Each row is where one point has got to under a steady rotation. How many steps took it there?
The counts run from 0 to 433.
[130  51 129 128  88 129 131  97 153 152 111 140 180 119 137 161 106 152
 111 106 105 150 141  71 137 121 171 117 181 126 130 115 108 160 106 169
 109 144 117 132 144 167 117 152 128 163 137 157 136 168 109 137 139 129
  89  72 113  87 150 105 123 129 167 104 120 142 149 111 135 122  96  89
 122  89 144 138 137 174 118]	366
[ 87 168 120  95 113 132 140 166 108 136 153 115  60 126  92 137 135 116
 141 126 199 119 153 132 176 107 163 142 126 103 145 164 123 130 121 118
 133 127 101 135 139  92 136 162 100 108 154 127 123 141 158 107 163  92
 172  94 148 153 162 114 109 135  98 139  97 134 139 138 128 136 143 154
  80  78 130 110 137 126 149]	334
[138  99 149 104 123 160 134  90 142 166 160 142 130 138 131 124  39 137
 160 129 200 136 137 150 159 149 127 106 134  90 111 117 113 172  95 157
  87  95 116 103  99 104  66 165 154  94 162 138 111 124 151 131 155 117
 118 112 119 102 142 112 129 128 143 142 172 172  89 141 130  98 105 115
 131  86 126 125 108  95 132]	5
[ 81 188 115 120 181 125  81  99 112  99 156 131 113 146 108 121 108 148
 162 154 133 122  91 142 129 180 114 120  72 135  83 131 147  82 126 116
 151 105 126 147 150 121 156 144 142 103 177 174 107 102 129 154 153  94
 125 112 128 120 141 131 124 180 122 136 137 103  97 160  82 138 159 179
 142 145 110 156 106 136 109]	224
[108 140 171  97 148 141 122 166  98 152 107  96 105 127 117 124 108 146
 144 136 177 152 120 143 194 134 210 144 127 166 138 120 141 132  86 134
 150 121 107 156 148 135 121 120 104 129 198 127 103 118 110 104 135 101
 171 117 118 156 131 134 116 151 118  89 160 100 145 173 107 109 173 117
 146 146 111 102 116 141 137]	202
[152  92 126 165 135  90 141 133 156 105  91 172 201 110 163 177 167 131
  99 176 110 168 131 109 103 145 119 110 118 168 113 108 131 166 136 137
 137 141 169 140 100 176 106 113 125 117 131 128 130 106 120 139  91 160
 124 169 116  75  99 128 108 151 122 105 164 127 143 101 144 140 123 110
 153 182 118 118 159 149 129]	347
[125 127 118 154  99 140 152  90 160 128 175 146 155 144 114 142  78 118
 151 137 174 123 149 114 122 143  67 128 111  92 119 121 128 137 154 135
  69  97 105  93  87 101  81 156 149 105  99 103 140 153 169 138 142 135
 126 132 134  81 152 133 106  94 116 159 112 182 124  98 177 152  95 141
 108  81 128 115 116 110 124]	384
[119 163 114 122 105 121 162 163  89 120 186  75  94 128  96 106 159 133
 144 125 147 111 125 130 133 101  97 153 123 137 190 129 139  94 171  76
 101 120  72 112 131 112 140 144 101 110 108 120 111 113 136 123 133  90
 171 145 157 168 152 170 118 108 113 146  65 151 148 151 157 134 144 136
 155 117 116 119 103 125 152]	109
[105 128  98 105 144 135 123 150 117 108  83  96 111 143 112 123 173 127
 121 111  76 116 107  93 132 126 153 156 138 119 143 163 152 113 132  88
 150 115 103 179 152 155 190  98 136 179 113 107 140 154 121 124 115 151
 100  80 139 140 115 128 143 133 109 100  51  99 184 100 101 161 140 109
 110 117 139 130 125 181 104]	316
[117 162 145 132 156 116 127 149 123 119  75 140 161 127 145 160 134  96
 132 182 162 192 130 142 138 149 169 148  69 163 114 122 156 140 109 145
 147 113 150 161 121 140 147  93 131 137 183 107 152 123 143 120 146 150
 156 122 111  96  96 120 100 147  81  74 164  99 160 112 114 153 166 143
 123 141 102 117 165 144 123]	426
[144 134 106 131 114 145 120 117 110 120 126  86 148 138 139 108 191 130
 125 127 126 127 128  98  95 143 128 145 131 101 124 141 138  91 146  86
 142 158 148 138 155 146 167 117 146 124  69 144 126 129 106  99 142 135
  81  56 109 105 127 163 107 125 123 122  89  93 177 132 129 161 182 104
  90 143 179 109 125 202  82]	15
[100 128 120 109 115 122 118 143 143 135 148 118  80 134 132  90 157 143
 116 106 162 105 138  75 132 145 138 127 140  72 103 181 126 109 144 118
 150 151 140 129 159 161 116 171 125 108 118 129 111 124 121  84 171 105
 130  71 160 162 175 106 128 123 142 150 119 140 156 143 144 166 169 139
  92 132 197 119 119 180 115]	338
[141 120 102 152 159 111 109 100 129  98 129 154 153 139 161 148 165 123
 107 146  74 107 116 131  80 172  51 110 122 138  86 131 131 128 146 115
 143 106 165 136 101 121 131  99 163 106  91 142 123 104 133 166  77 152
  83 159 127 106  81 125 151 136 110 145 123 124 104 136 108 134 118 141
 162 174 112 145 129  97 109]	21
[120 159 139 141 121 132 188 148 108  79 152 140 140 157  81 154 151 109
 116 170 165 126 154 163 150 136  85 129  92 142 162 121 145 116 145 101
  90 116  89 134  63 116 131 126 119 124 119 115 126 137 155 145  99 161
 173 174 137  94 131 172 101 122  70 146 101 136 158  97 160 150 125 118
 135 130  92  99 155 125 160]	105
[131 131 120 145 105 140 159  91 152 114 170 153 128 145 120 138  80 109
 149 139 173 112 144 131 123 155  63 125 103  87 118 128 122 149 143 144
  79 100 115  89  66  91  82 150 148 100 102 111 149 133 179 141 139 149
 127 131 136  83 145 128 120  91 117 166 116 184 115 102 165 145  85 147
 110  90 121 128 129  96 120]	383
[124 106 102 138 102  94 137 129 153  98 165 132 108 122 130  84 160 159
 122 109  58  87 106  74  82 132  66 111 143 123 126 154 129 120 174 116
 139 144 145 102 123 176 105 133 100 133  83 134 126 108 130 140 120 108
 127 169 148 159 157 138 142  82 169 174 102 167 138 122 160 142 100 150
 169 156 139 144 123 145 116]	190
[ 86 156  88 106 112 114 137 152 119 111 180 109  44 124 114  97 150 134
 123 101  99  89 100 108 121 122  96 141 157 107 140 176 133 107 171  97
 130 126 103 125 153 119 156 144 114 129 122 127 107 126 139 143 147  77
 151 126 167 191 164 116 162 112 154 149  68 161 125 142 125 133 112 155
 150 116 129 171 108 117 141]	112
[125 135 127 105 143 126 112 105  78 121 166 109 102 125 137  94 108 143
 150 129 114  92 103 179 114 163 115 118 111 162 110 100 107 124  97 153
 143 115 141 121 132 102 126 112 119 118 159 158 117  87 127 151 122  88
 130 162 106 150 115 136 140 152 150 153 155 105  80 184  87  82 119 149
 158 138  98 166 108  55 140]	0
[127  94 142  91 156 169 134 113 116 100 124 123 121 143 135  91 128 125
 107 139 135 126  99 176 131 184  84 117 134 133 106 104 162 128 110 138
 124 111 132 136  97 161 127  99 189 134 148 131 111  80 113 118 128 157
  90 128 124  94  85 149 151 144 150 117 171 128 136 138 110 105 150  83
 199 200 131 141 121 103 119]	152
[130  90 152 116 163 118 131 149 135 121  85 166 130 156 136 137 126 127
  98 141 104 113 123 140 148 158 111 113 126 121 118 135 130 187  96 141
 141  87 151 140  61 147  87  90 161 131 143  87 134 108 136 130  62 173
 116 175 135 128  74 123 167 116 108 109 156 126 127 120 103 120 119 102
 173 178  94 118 140  93 136]	401
[136 106 150 138 133 108 114 120  84 129 112 133 136 140 164 130 135 123
 109 125  60  96 111 153 100 138 100 113 132 149 129 106 114 159 101 160
 157 103 165 109  97 109 112  73 125 142 105 126 136 126 144 147  62 142
 124 200 104 153  78 122 164 104 116 146 126 134  93 164 123 101 110 126
 158 147  97 127 136  59 131]	324
[117 131 150 146 142 110  75 114 104 175 135 136 125 139 151 134  75 143
 138 121  94 102 115 114 136 145 128 111 116 121  98 118 103 164  99 160
 148  85 156 108 122  94  75 130 120 106 132 138 125 140 156 140  87 101
 130 182 115 154 108 101 165 119 118 146 148 134  65 189 114 112 118 167
 123 110 106 109 116  70 118]	249
[115  81 129 102 103 160 171 121 146 107 108 121 139 145 111 157 114  93
  98 134 141 146 133 134 150 125 113 139 154 113 151 133 157 151 120 144
  79 106  97 140  92 149 140 111 166 171 133  99 147 160 145 121 130 176
 118  93 129  75  99 132 136 109 125  99 102 160 173  65 153 139  94  71
 141 105 130 130 149 115 139]	234
[103  83 121 130 122 100 103 121 168 155 138 151 114 125 142 125 120 181
 119  82  71 109  95  48 129 129 132 114 181  90 112 161 112 165 130 127
 139 116 131 126 155 175  87 167 128 126 128 127 106 135 122 132 118  99
 110 120 171 162 159  92 164 114 168 125 120 176 112 140 122 127 102 129
 168 138 143 146 100 143 120]	116
[153 117  85 159 137  66 136 133 166 134 105 136 136  79 175 139 163 112
 116 135  51 122 104  79  78 120 104 130 127 150 110 148 135 169 167 124
 146 117 183 127 131 139 110 104 134 114  98  87 145  96 135 142 106 116
 114 178 157 148 100 112 149 109 139 111 117 149 136 128 126 143  95 159
 150 152 117 161 128 120 106]	268
[ 88 127 127  94 160 162 103 118  97  96 115 119 110 155 136 106 141 121
 100 153 114 144  90 172 122 187  99 107 118 140  93 123 165  96 113 141
 153 125 130 156 115 152 172  94 179 152 168 167 113  91 112 134 132 139
  98 115 122 105  84 144 145 159 141 105 165 107 134 148  97 110 163 109
 187 186 134 151 126 110 114]	150
[172  93 128 112 126 156 170 117 120 145 107 107 139  88 140 124  93  84
 131 133 148 127 120 174 130 131 113 144 138 147 156 100 155 165 112 140
  77  87 121 121  98 105  98  80 174 130 135  74 131 103 154 123 115 162
 111 137 129 123  74 151 148 101 130 100 134 157 141 126 138  99  88  92
 163 128 111 147 118  68 127]	156
[ 85 137 118 112 104 150 133 104 144 139 166 156 131 130 128 161  84  91
 123 133 157 152  99 145 136 137  72 114 141  86 124 133 159 147 149 148
  74  99  99 116 115  98 119 159 177 110 154 145 118 133 182 145 166 107
 125 121 151  97 112 103 137 132 124 117 124 194 113 114 151 124 100 141
 164 101 113 144 129  57 137]	307
[143 108 176 121 134 142 141 162  96 123 103 107 144 145 120 119 162 137
 113 155 180 137 158 162 166 140 175 127 108 171 136 101 129 122  85 143
 161 163 140 142 113 156 107 101  91 135 149 131 118  98 100  94  95 154
 150 134  99 119 120 157  98 138 103 119 164  73 142 155 128 114 183  85
 124 168 132  79 156 158 145]	126
[135 138 122 128 120 134 143  87 146 116 169 157 119 144 125 125  78  98
 143 150 162 104 142 148 110 165  44 126  96  96 108 130 127 150 139 145
  94 102 133  99  74  84  91 145 155 103 110 102 150 122 177 141 136 141
 131 149 127  93 119 125 127  96 118 167 122 177 107 105 157 140  88 153
 114 100 112 134 122  75 121]	382
[125 102 150 136 135 121 133 114  96 116 142 157 137 153 137 152 118 118
 109 146 110  81 131 154 126 134  95 105 139 144 126 120  98 169 100 157
 132 101 148 107  69 102  91 109 104 126 116 130 133 128 157 153  58 140
 139 203 118 128  91 117 155 124  96 157 137 144  92 147 124  99  97 129
 140 129  85 126 150  55 167]	326
[177 105  95 138 102 115 173 105 167 130 179 132 113  86 144 101 116 123
 153 121 184  99 145 116 100 133  88 134 133 113 121 134  96 161 156 128
 101 142 161  89 113 109  68 161 126  75 104  98 130  65 142 121 163 112
 125 120 146 131 150 129 111  95 164 169 140 184 128 139 159 126  90 150
 125 125 154 158 106 105 134]	135
[124 130  90 100 119 133 153 160 135 100 131 120  71 125 124 117 225  87
  85 130 156 110 133 118 117 136  96 138 157  92 126 185 140 105 162  97
 152 155 136 151 130 146 162 133 143 116  93 120 114  92 125  96 150 141
 119  81 165 138 124 130 127 135 126 139  96 125 178 122 143 152 163 111
 112 170 182 128 143 145 139]	262
[ 99 111  88 138  97 102 138 130 153 138 110 134 171  77 148 189 146 104
 112 140 108 197 116  83 123  92 166 129 160 137 138 139 160 152 155 135
 107 134 120 161 163 146 167 138 129 144 160 142 122 150 129 145 168 105
 118  72 141 103 125  97 117 158 135  74 116 144 171 104 121 133  98 129
 133 104 127 152 149 147 129]	65
[130  99 149 135 121 116 154 125 113 122 148 166 144 159 113 160 109 129
 112 144 138  92 152 152 140 137  99  93 137 139 131 111  98 172  99 155
 116 108 134 119  63  97  81 123 111 124 122 137 120 128 157 150  70 136
 149 199 115 120 107 123 138 130  99 157 149 141  74 134 128 101  90 121
 132 130  82 117 142  67 167]	327
